(in the rows, 128 means zero)
One turn moves each row of this set onto another row. After a few examples, where does it send each row asked below?
teb: [151 159 125  99 156 119 135 129 155  92 148 120 164 123 143 156 154 145
 138 122 121 121 105 154 164 121 123 131 121 109 132 140]
roz: [151 150 125  98 140 125 136 124 151 100 154 110 157 125 135 156 144 139
 143 126 122 116 105 160 168 123 114 133 117 105 134 134]
Naza: [130 127 113 119 151 152 134  90 133 108 144 161 166 122 145 154 154 134
 118 134 134 141 129 164 138  78 111 145 120 144 115 149]
narum: [133 156 110  97 144 125 144 132 124 115 119 111 155 110 128 153 150 150
 132 133 135 119 101 152 137  93 114 130 110  93 136 133]
Tis: [157 150 115 129 143 115 126 139 124 105 136 137 161 109 119 145 181 136
 132 109 124 111  99 160 146  93 108 146 100 109 136 143]
diduk: [120 151  91 123 128 169 126 111 120 126 151 138 157 103 116 120 153 114
 122 148 141 130 115 148 148 107 121 146 117 122 142 124]
von: [152 131 126 111 136 119 114  89 128 114 148 143 143 127 104 140 148 141
 111 106 115 125 115 152 147  96  95 132 113 140 109 147]
sisid: [124 178 116 105 156 116 133 108 130  92 115 133 159 114 140 146 179 145
 116 115 142 122 120 143 142 116 134 151 116 116 131 164]
gimos: [116 135 122 113 141 148 128  98 145 115 113 141 165 135 139 166 141 125
 112 145 133 126 146 155 132  97 106 150 121 142 126 146]
sev: [113 151 105 113 132 146 110 106 139 110 123 130 162 110 115 140 152 117
 108 130 155 103 139 127 141 124 128 147 126 139 141 146]
tedo: [132 163 108 129 129 142 118  96 122 110 178 146 138 110 121 133 150 136
 107 125 128 146 106 135 169 121 131 141 118 118 120 141]
seges: [150 162 110 146 141 123 133 116 119 103 136 151 155 116 132 140 187 136
 123 115 138 125  99 161 144 103 122 159 104 106 140 158]
Fonap: [122 145  89 128 139 153 138 100 113 111 148 154 148  95 125 122 168 131
 108 130 147 122 124 142 141 104 135 133 122 129 129 141]
zezo: [130 150 103  96 151 137 151 134 130 104 123 113 150 101 131 155 154 144
 134 132 131 112 100 154 140  94 118 134 118 102 121 133]
Punug: [132 145 121 120 143 144 112  90 127 114 160 146 160 130 131 167 136 138
 116 127 116 154 110 155 158  81 102 155 114 133 110 150]
kela: [124 171 112 115 141 140  96  98 125 118 160 143 168 132 127 157 157 122
 122 117 141 155 115 142 158  94 105 169 113 133 133 151]
ker: [141 150 109  95 147 133 133 141 148 106 134 110 163 116 119 154 168 123
 146 125 121  98 111 160 153 104 104 141 111 119 130 131]
zozo: [120 146  94 129 141 158 133  98 120 108 146 154 152  92 119 120 169 123
 110 131 152 125 121 143 138 101 130 139 117 134 127 143]
vulig: [133 166 111 128 117 137  97 117 142 120 150 130 147 129 109 147 154 112
 111 128 126 120 119 127 168 139 117 157 120 131 130 141]
tol: [144 158 127 102 160 107 134 122 142  88 130 131 166 113 143 150 168 152
 126 109 132 117 115 147 153 124 129 134 119 114 127 151]
nelap: [162 127 124 130 139 129 135  93 150 109 141 150 144 114 128 151 152 144
 106 117 131 123 128 152 131 101 115 124 134 138 107 151]
Nop: [156 127 132 127 134 134 127  92 151 120 146 136 147 128 122 170 134 130
 112 128 124 122 126 162 144  91  98 130 131 135 111 143]
Lod: [151 150 111 122 141 139 162 127 131 101 142 124 145 114 136 144 151 138
 138 139 116 125  92 170 157 110 114 130 116 101 127 132]
digud: [137 177 125 110 123 106 121 104 121 108 141 123 151 128 131 144 154 144
 117 114 133 137 110 149 152 107 126 152 106 100 158 157]
gup: [134 165 113 137 117 143 102 110 143 118 148 129 153 128 108 141 148 106
 112 130 130 126 114 131 167 137 116 158 120 135 134 144]
pizam: [137 140 116 123 128 120 124 103 147 143 131 120 146 132 106 158 146 130
 105 104 117 130 119 137 132  95 107 140 115 134 104 135]
zafol: [129 125 114 115 147 135 138 104 149 130 130 135 148 130 125 163 145 125
 109 117 122 130 115 151 132  83 106 140 122 140  92 133]
Nit: [151 173 120 126 134 116 160 128 142 117 122 123 160 122 135 137 180 123
 129 130 114 131 119 161 151 119 118 129 114 120 132 140]
zad: [137 130 123 124 146 137 138 101 140 104 130 143 137 129 127 161 124 130
 101 124 106 129 114 158 141  87 106 135 130 139 107 143]
Kot: [132 158 104 132 144 166 106 120 144 104 153 143 162 111 118 140 156 110
 123 142 132 117 112 140 167 136 119 158 129 133 127 135]
papob: [126 151 126 130 130 144 110 103 143 128 130 130 161 143 123 179 135 120
 114 139 115 138 126 151 150  97  94 161 114 134 118 144]
vuvod: [141 187 114 125 128 118 137 117 142 122 126 120 164 128 127 142 192 114
 127 122 127 128 127 155 148 111 120 151 110 125 145 153]
pori: [115 162 116 138 145 153 133  95 129 106 120 153 162 125 145 155 151 124
 110 143 153 140 139 152 134 112 118 154 124 126 146 151]
vava: [134 128 130  97 142 129 123  91 142 120 135 133 148 134 112 155 142 126
 115 124 120 120 128 159 144  90  90 133 116 143 104 138]
lizul: [115 168 104 108 140 161 124 102 137 112 160 131 155 108 131 132 137 127
 115 143 134 145 114 133 164 129 136 143 131 123 128 131]
Duta: [132 142 120 124 139 128 143 105 148 109 110 136 135 125 118 147 141 128
  95 120 104 123 133 146 127 103 114 130 126 144 114 144]
Siko: [128 162 109 127 129 145 117  92 123 108 170 144 141 108 120 130 143 134
 106 126 137 153  99 131 163 117 130 147 118 120 120 145]
keme: [152 154 113 109 152 127 122 145 138 102 132 122 165 115 118 155 172 131
 143 124 122 100 102 160 151  98 100 142 109 113 135 138]
bag: [130 154 119 123 147 146 119  87 127  99 161 166 165 126 144 141 162 127
 121 130 152 150 130 159 150 102 113 154 116 132 143 153]
Fere: [147 160 113 120 144 130 167 129 137 110 134 124 155 123 139 136 162 132
 137 139 113 134 102 168 152 111 117 124 111 107 134 129]
Ranu: [137 169 122 102 127 105 136 125 121 117 125 111 150 113 127 148 149 149
 119 121 127 134 108 146 142  97 120 134 107  95 143 141]
roze: [118 145 103 107 139 160  97 112 126 107 142 136 161 102 117 142 138 130
 118 139 156 108 116 133 150 120 121 154 125 117 142 135]
gadi: [109 180 109 132 140 148 112 108 124 121 117 134 164 132 123 165 150 113
 112 133 136 143 124 139 144 103 105 170 118 131 137 149]
Didib: [115 150  97 112 129 143 114 115 132 115 119 133 155 113 117 141 158 119
 107 131 150  97 139 127 140 124 127 146 128 137 139 143]

Naza -> Punug
vuvod -> sisid
Tis -> Ranu
Now find these:
Duta -> nelap
vulig -> Didib
keme -> narum
sev -> zozo
zezo -> Lod
roze -> diduk
vava -> zafol
gadi -> pori

One turn moves each row of this set onto another row. After a few examples, where does it send each row asked below?
sakul: [142 101 128 127 139 122 143 151 133 152 132 161 136 138 137 123 136 127
 102 140 150 175 149]
roset: [141 115 125 127 157 139 124 152 144 152 135 144 143 135 117 143 128 138
 131 109 140 137 143]
feti: [140 110 121 128 157 142 128 149 144 156 135 149 145 139 114 140 129 138
 128 111 146 140 147]
femo: [153 123 118 159 143 122 154 163 106 162 126 167 129 147 132 135 126 109
 127 127 135 141 141]
lov: [141 109 121 170 139 124 109 148 116 136 159 135 143 122 120 106 136  99
 115 142 141 137 138]
Kode: [127 107 129 126 147 129 122 145 103 115 141 144 110 144 151 123 138 116
 110 122 120 129 115]
Vebe: [144 106 121 134 123 154 129 141 141 152 124 159 112 123 155 121 126 132
 121 117 147 141 151]
nudo: [117 112 120 159 162 135 143 133 116 136 156 139 126 138 131 130 145 133
 143 127 134 138 170]
fuvim: [126 107 100 127 137 146 101 127 108 113 133 139 121 141 116 122 138 130
 127 128 133 125 126]
silis: [113 106 105 128 137 133 125 132  95 122 139 144 126 144  98 122 154 115
 127 134 138 146 129]
talar: [133 111 152 157 141 124 141 137 121 146 143 147 121 148 135 129 151 116
 145 161 140 144 143]
redi: [141 112 108 177 126 146 122 145 109 136 162 144 128 124 122  98 141 110
 124 144 128 139 140]
Legun: [147 117 119 171 134 151 121 140 110 137 152 127 125 109 122 104 137 105
 123 140 132 134 135]
seman: [144 115 111 145 129 148 145 132 120 156 122 156 119 135 108 138 136 142
 145 141 133 163 157]
zim: [128 108 120 134 137 139 102 130  98 123 134 147 119 148 125 137 131 127
 137 122 113 120 124]
lag: [133 107 119 121 136 139 109 147 112 108 138 135 109 141 131 111 138 119
 103 125 137 139 117]
damil: [136 105 125 130 137 116 147 152 130 149 132 163 137 140 138 123 140 126
 104 143 144 177 152]
Nez: [144 116 117 167 148 139 116 145 117 136 151 132 150 131 115 102 137 108
 111 150 124 136 136]
tud: [147 109 114 145 128 149 146 133 123 158 123 160 116 137 109 135 135 138
 141 139 143 165 156]
zupev: [142 108 124 136 120 146 128 146 141 149 124 159 107 123 161 122 128 127
 122 117 146 140 150]
Zel: [142 123 100 152 148 133 148 145 100 161 122 161 144 126 138 134 122 118
 128 117 129 135 155]
tinol: [143 111 163 136 125 145 121 152 117 142 154 142 127 131 149 119 139 129
 124 143 120 159 138]
nivi: [123 103 125 140 134 119 127 128  85 119 122 146 102 145 139 124 139 107
 114 143 125 151 137]
Kuri: [124 105 122 133 122 130 120 137 100 118 123 143 104 148 119 112 147 101
 111 143 142 153 130]
rugop: [130 111 133 146 142 147 103 137 117 134 146 135 137 131 146 121 124 142
 123 122 117 145 174]
Pavod: [119 106 118 132 144 124 126 134  79 124 145 145 123 145 107 138 143 121
 128 127 117 154 133]
rif: [173 119 125 150 129 125 133 165 106 155 132 163 124 132 143 135 113 124
 123 131 133 150 130]
Vire: [161 119 109 139 140 130 127 151 101 154 131 156 147 113 147 136 110 133
 119 120 127 146 143]

Kode -> zim
damil -> zupev
talar -> tinol
Now find these:
femo -> rif
fuvim -> silis
feti -> tud
Legun -> Nez

